One turn moves each row of this set onto another row. After a few examples, where does it send each row asked below?
faku: [ 17  15   7  18  17   6   5  11  13 -23 -13  20  23  46   3  30 -13]
mikar: [-12  10  22  -6  11  13   4 -15  28   5  10   9  -9  14   2  23  14]
rur: [  0   5  36  -8  24  13   0 -21  30  -9   7  13 -13  24 -11  30  10]
Kog: [ 24   5  22  -9  11  17  14  15  -2 -12  12  11 -27  22  -3  25  -6]
Mig: [ 39  13  18  12  15  -1  26 -26  25 -22  16  21   6  22  -4  23  34]
toz: [ 12 -14  26  18  16  -3  -6 -25   3 -25   6  24  10   4   2  10 -21]
Nif: [  7 -15  22  15  15   1 -12 -21   1 -29   5  22  15   6   3   5 -16]
rono: [ 23  15  -5   1   8  -4  20  -7  23 -22  11  13  13  21   7  14  40]
betil: [  3   8  31  -4  22   6   7 -19  31  -1   9  11 -19  18  -7  37   1]
kav: [ 7 19  4 31 -3 15 20  5 13 -1  6 30 22 31 15 21 -8]
vupam: [-10   7  28 -12  20  17  -4 -14  27  -6   6   9  -8  21  -5  24  17]
folu: [ 19   6  37   0   6  32   0  -8  -7  -3   3   9 -10  17  -8  20  19]
fufo: [ 21  11  16  19  17  17  16   8  16 -32   6  37  14  49  -1  24 -17]
devev: [  2  16   7  22   5  23   5   6   9 -16  -3  28  32  39  10  13   4]
boz: [ -7   6  17 -15  21   8   7  -1  31 -11  14  11 -18  22  -2  27   1]
tima: [ 31  -2  18  13  23  15  18   0  -1 -36  17  24  41  11   2  32   9]
Gipu: [ 36  16   4  12  11 -13  25 -20  26 -11   6  11   8  17   3  29  30]
vutol: [ 11 -12  19  19  12  -9  -4 -21   4 -20   4  21   9   2   5  14 -26]
gesa: [ 19  18  15  34  10   5  10  -6  14  -3 -14  18  25  35   4  38 -11]
Sut: [  7 -14  12  13  14 -10  -6 -13   3 -25   4  20  10   5   8   9 -25]
des: [ 29  17  -1  10   5  -8  31 -13  25 -12  20  17   6  16   8  21  29]
tid: [ 33  -1  18  20  17  13  29  -3   3 -27  25  28  36   5   5  36   4]
zimiv: [ 10  10  19  -2  -4  26  14   8  -6   4  16  11 -17  12   4  16  10]
nur: [ -3   9  18  -9  19   0   7  -7  31  -1   7   6 -18  19  -2  35  -2]
pas: [ 18   8  21  -3   0  22  20  10  -3  -2  21  15 -25  16   1  20  -2]
nedo: [ 24  -1   9  14  17  10  16   6  -1 -28  11  18  47   6   8  33  12]
Gesol: [  4 -12  17  21   7  -1  -1 -22   2 -17  11  25  12  -2  10   6 -19]
Bab: [  8 -15  19  18  10   0   0 -19   3 -25  17  28   8   4   7   5 -22]
peko: [ 36  11   5  -2  20  -5  23  -7  25 -37  15  19   3  30  -1  19  27]
Vaf: [ 30   1  10  21  16   4  25   2   2 -19  14  17  41   2   9  41   3]
deg: [ 39  13   9   7  13  -4  34 -16  27 -24  25  25  -1  22   1  20  24]
Kip: [ 10   8  26  -3  -1  32   3   1  -8  -2   8   9 -11  16  -1  13  20]
Kezi: [ 35  -1  21  22  20  12  26  -6   1 -28  20  26  38   5   2  39   2]
Koviz: [ 19  16  18  32   7  17  27  -2  16 -13  16  40  11  39   7  25 -19]
Pur: [ 31  16  -3  -1  16 -13  18  -6  25 -25   3   7   9  24   3  24  29]
Gimim: [ 27   2  11  21  12   8  25   2   0 -18  18  20  42   0  11  35   6]
kobul: [ 24  15  32  36  11  20  14 -19  13 -10  -2  32  23  38  -2  31  -6]
zup: [ 31  13  10   1  17   4  18 -16  21 -33  13  20  10  28  -2  14  40]
gome: [ 26   8  38   3  10  22   2 -11  -7   1  -3   4 -14  16 -10  30  10]
dilup: [ -7   9  26  -5  12  15  13 -15  29   2  23  19 -17  15   0  23   7]
moven: [  8 -16  15  11  14  -2  -5 -12   4 -32  12  26  10   7   6   4 -24]
Vori: [ 31  -4  15  12  23  14  22   6   0 -38  21  25  38  11   4  32   5]
mevi: [  2 -13  16  17   9  -1 -10 -17   1 -22   4  21  17   2   7   4 -14]
fot: [ 27   8  29  -1  13  11   3   1  -3  -1  -6  -1 -17  16  -8  37   3]
zoni: [ -5   6  25 -13  17  16  11  -7  30 -10  23  19 -20  24  -2  22   3]
zolo: [ 27   0   6  12  19   6  19  10   0 -31  13  17  44   6   9  35   6]
mili: [ 14  12  26  25  13  29   6  -7  10 -24   0  36  28  45  -1  15   3]
fekul: [ 26   7  22  -9  13  12   7  11  -2 -10  -2   2 -22  21  -6  33  -4]

rono goes to Gipu
Gimim goes to Kezi
Now these:
gome goes to Kog
betil goes to zoni
mevi goes to vutol
devev goes to gesa

One turn moves each row of this set onto another row. After a few examples, where does it send each row asked below?
Fopet: [  4  -3   5   3  -3   6  -1 -38  17  -9  22 -21 -14   5  -2  13   2   7
  16  14   4   8  -2  14 -27  19  -8 -10 -12  -1  19 -15]
Sopit: [  0   7  12  -3  -4  14  -9  -8  17  18  16  11  13   9  -2  19   2   0
  -2  -7  -5 -10   9  18  -7   1  11 -18 -46  -2  -6  26]
nuvu: [ 10   9   3  11  20  14  13 -29  13  18   0   0  -9 -13 -16  28  15  -8
   0 -13 -17  10  23  -4  15  -3  20   4   5  17  30 -20]
vis: [  4   0   0  -7  33  13  -5 -29   4  14  -4  -3 -14  -2  -7 -13   5   8
 -14  -6   1  -3  -5 -11   6  38  15  -9   6  10 -30  -9]
Ris: [  2  12  17 -16 -24   2  -2 -15   9  32   7  24  -1   7  11 -10  -1   0
  -1 -15  15   6  13   2  16   5  10   5   3  -8 -14   0]
saval: [  8  14   5  -5   6   6  -7 -13  23  25  24   9  19   2  -9  -8   4  -5
  17 -17 -20 -19  25  17  -1   8   1 -13 -32   3   9  15]
kive: [ -6  18  -1 -35  14   4  -6 -27   6  41   8  14   5 -10 -15 -11  16  29
  13  -6   5   1   0   1   3 -12  30 -15  -3   2  20  -8]
sos: [  4  11  -3  -7   8   9   3 -10   6  13  11  -2 -17   8  -4   0   8  -2
  46  -2   2 -33   7   2 -31 -13  10  -6 -13   3  -2 -20]
pogu: [ -3  -3  14 -20  -4  14  -4   2  -5  18  25  -8  11  21  -6  -2   9  11
  13  -4  14  -6  27   0  -1  13  -9 -25 -28   7   9   8]
pivif: [ 11  12   5 -15   9  16   8 -12  -9  26  10   7   8  -3   3 -25  16  -6
 -20 -16   6  10  18   0  18   7  10   9   1  -5 -10  18]
bitus: [-16  14  10 -14   8  -9   0 -37  21  13   9  17 -20   6 -11   7   2   3
   3   7  14  -8 -15 -21   1  27  13  10   1   3 -20  -6]
Muzo: [ -1   5  21   1  20  14  13  -8  -8  16   0  -8 -15  -6   5  -8  -8 -28
  19   3  -9 -30   0   3 -27  -3  18 -15 -12   3   6  -9]
Zabo: [  3   3   2  -5  -5  -2 -10  -3   9  11  -3  13  -5   8  -4  -4  10   1
  16  -2 -11  -7   0 -17  25   3   9  -3  24  39 -24  -5]
magen: [-11   3  27   8  -3  19   1   7  10  11  26   6   3   8 -11 -14  13  -4
  11  -8  14  -3  20  -6  -5   8  12 -24 -30  10  22  17]
kuno: [ -1   1   9  -4   7   6   0  -1  -6   8  -5   9  -4   0  -4   4  10 -12
  -7   6 -11  -2  -9 -17  22   4  16  -2  16  37 -25  14]
gaf: [  5   0   6  -1  10   9   5 -35   9  13  21   0  -6  -9 -10  19   6   2
  19  -4  -2   1   7  25 -33  36  14  -8   6   8  17 -16]
miz: [  1  23   6  -2 -17  -3   0 -12  -2  11  10   6 -14  15 -11  28   6   2
  16  -1   3 -11 -20  -4 -19  -8   9 -14   9  26  39   4]
gapan: [ -3   9  -1  -2  28  19  13 -10 -21   3   9 -11 -14   6  -8  10  10  -6
  18  13  -9 -24  -9  -2 -28  -7  24  -4 -24   3   5  21]
topo: [ 13 -11  -7  14  20  16  10 -19  10   4  14  -9 -18  -9  -4   3   9  -5
  -2   5  -1  10   5   8 -39  30   3 -10 -13   1  27  -5]
rebo: [  5   8   5  -2  19   4  -1 -21  12  34  -4  11  -6 -12  -8 -30  -3  15
 -13  -5   2   7  -4 -10   4 -19  15 -18 -23 -10  25 -14]
pifo: [  1   8   6 -16  11   1  -6 -34   0  26  -2  -4  -1   2  -5 -14  -8  28
 -11   7   3   9 -11  -6  12 -21   6 -18 -27 -12  17  -9]
lumet: [  5   7  -2  -4  -2  15   3 -13   7  19   4  13   0  11  -2 -14  11  11
  -9  -5 -12   3  10 -12  27   1   8   1   7  -5  15  47]
rebom: [ 24  22  -6   6  -5   5 -14 -19  -5   2   6 -14  -8   0   1   4   1  -7
   1 -19   4   2 -16  19 -23 -12   5 -17 -15  20  -2 -26]
Risu: [  9   8 -13   2   7 -14  -3  -7   1   2  -1   3  -7  21  -5   3  16   4
  -2   8  -8  -6  -8 -21  26   0  -2  19  -4  24 -20   8]
moko: [  5   5   6  -5   3  13   6 -33   8  13  -3  -7  -8   2  -7  53  10   5
  -4  -1  -5  13  13   0  18 -11  11  -1  -1   9  11 -23]
tileg: [ -2   4 -17 -11  29   2   6 -23  26  19   2  15 -20   5 -17  -3  14   7
  -5   8  -4 -12  -2 -34   0  26   1   3  10   5   0  16]
zop: [  2  14   5   3 -22  12  -9 -17  23   6   9  12  -3  18   1 -11  18  23
   8 -12  13   8   6  -4  25 -15  10   0  -1  -8  -7  18]
Limuf: [ -7   3  10   5  16  15  -6 -33  41  -6  -4  -6 -20   4  -8 -11  10  11
   2   4   0  -6 -14 -21  13  11   6 -18  11   7 -19   1]
fis: [  1   2  -8  -4  -4  17  -6 -18  17   4   2 -10 -32 -13   1  16  11 -11
  -2   9  -6  32   7 -18   4  -7  26   1 -18  20  25  -3]
zaben: [  1  -8   0   0  10  22   9 -27  25  -1  12  -7 -10  -4  -7  33  17   6
   8  12  -8   0  -2  14 -32  14   2 -21   6   3  24  11]
Paf: [  9   5 -14 -25  -3   7 -10 -30   3  14   9 -20 -23 -10   1   7   5  -9
  10   3  -8  27  22  -9   9   7  12   7 -12  23  20 -23]
dilo: [ 10  17  -1 -20   3   0  12  -4 -17  29   9   3  -6   0  -9  18   6 -18
  -1  -6   2 -10  -3  -1 -27   4   0 -10  14  28  34  -3]
zif: [ 25  21 -10  12  13  14  -4 -19  -1  -7   7 -24  -5  -3  -7  -5  10  -9
  -5 -10 -17  -1 -16   8 -13 -18  -3 -19  -8  23  20   6]
tiza: [  6  13   0   8   8 -16   4   0  11   9   1  13  -9   4  -1 -10  16 -20
  -4   1  -2  -6  -4 -20  16   0   4  21  -2  25 -22  -7]
fugob: [  6  -3  -2   2   8  16  -6 -12  -9   9  -4 -14 -18  24   0  11  -6  17
  33   9 -16 -32  -4   0 -17  -5  11 -22 -14   2   8   3]
vusad: [-13  14   8 -32  15  12   2 -21  12  34   2  14   1 -14 -10   0  20  18
  -5   4  10   5 -11  -5  -2 -24  31 -19  -7  -2  18  10]

zop goes to Ris
pogu goes to saval
Now these:
sos goes to Muzo
dilo goes to zif
moko goes to Paf
Risu goes to Zabo
pifo goes to kive
tileg goes to Limuf
gaf goes to topo

One turn moves each row of this set onto another row. After a few examples, where does it send each row asked below?
zan: [-12   5 -17   2 -10  10   1   5   0  17 -13  -1  11  13  -6  12]
gos: [ -9  22  -2  -4 -23 -22 -18  14 -13 -14  20  -8 -28  17   6 -12]
peve: [ -3  -1   6   5  -1   6  12  -1 -12  39  35   8  -9  -1   4 -33]
sunag: [ -7   6 -16  15 -16 -11 -19  10  -8  -8  18 -13 -14  14   3  12]
Zinev: [ -3  -6   9  14  -6  10   1  13  -2  47  27  -2   6   4   0 -22]
Sud: [-11   7 -19  -5  -9  -1  -9   8  13   2  -6   2 -17  17 -19  14]
fulin: [ -2   4 -28  17 -15  -5 -12  20 -21   4  19 -12  -6  17   7   6]
Fonul: [-20   1  -6   4 -16  -2 -13   6   5  10  -1  16   2   5 -12  22]
mafu: [-13  28   5  -8 -25 -14 -14   4   7  -7  -2   9 -27  14 -11  -9]
Zogof: [ -2   7   3   1  -9  19   9   2  -1  30  47   9  -7   3   4 -30]
vem: [-11  12  -9  11 -18  -4 -16   1  12  -2  -6   3 -13  12 -11  15]
Rofeb: [ -7   5 -26   3  -4 -10 -12  13  -8   0  16 -16 -17  23  -6  12]
gul: [ -4  24  -2 -22 -26  -6   6  11 -27  -4  25  -1 -15  23  10 -27]
pino: [ -7  -3  10  -1  -3  10  12   3  -7  35  26  17 -12  -8   0 -37]
melig: [ -6  -2   5  10   7   4   8   0  -9  46  26   4  -2  -2   2 -25]
genu: [ -3   1  19  -1 -17  11   7  14  -1  37  29  12  -6   3  -2 -40]
Res: [-14  21   2 -25 -25   7   8   7   0   4 -13  18  -9  13  -8 -18]
pati: [ -9  33   2 -12 -28  -6  -1  10   0   5 -10  19 -23  18 -14 -18]
Pake: [ -3   6 -21   6 -11  -3  -1   7 -27   9  24 -19   5  23  12   3]
supo: [ -6   9 -20  13 -19   7  -5   7   6  12 -11  10  -5  13 -14  13]
suz: [-11  -5   8   4   4  10   8   5  -2  42  15  12  -4  -8   0 -31]
Gapib: [-13   5 -11  10 -10 -18 -18  11 -22   7  29  -8  -1  15   6  16]
kidi: [-14   0   7  -8  -4  21   5  16   4  27  30  12  -6 -10   6 -36]
Tema: [-17   7   8  -2   8  13  -1  14   6  43  17  -1   3  -4   5 -28]
nek: [ -7  -4  16   4 -11  15   3  14   6  44  16  10   1  -1  -5 -28]
Rasip: [  2   0  13   9 -12   5   5  12  -9  40  41  -1  -3   7   3 -34]
rumin: [-10  22  -7 -22 -19  -9  -4  11   6  -6   2   8 -32  21 -18  -9]
bemup: [ -5  15   5   7   5  10   3  -3   2  45  34  -5   2   7   3 -23]
kono: [ -5  20 -14 -14 -14 -17  -8  14 -14  -8  25 -10 -30  26  -2 -10]
Sagob: [-12  24   7 -12 -23 -23 -11   9 -24  -2  34   5 -17  19   5 -12]
Pizi: [ -5  27  -6  -8 -22 -18  -8  23 -27  -2  21  -5 -24  21   8 -25]
geg: [-18  23  12 -18 -28 -10  -6   4   2   1   4  28 -15  10 -13  -5]

kono goes to rumin
genu goes to nek
Sagob goes to geg
Now these:
Tema goes to bemup
suz goes to melig
Pake goes to gul
pati goes to supo
gos goes to mafu

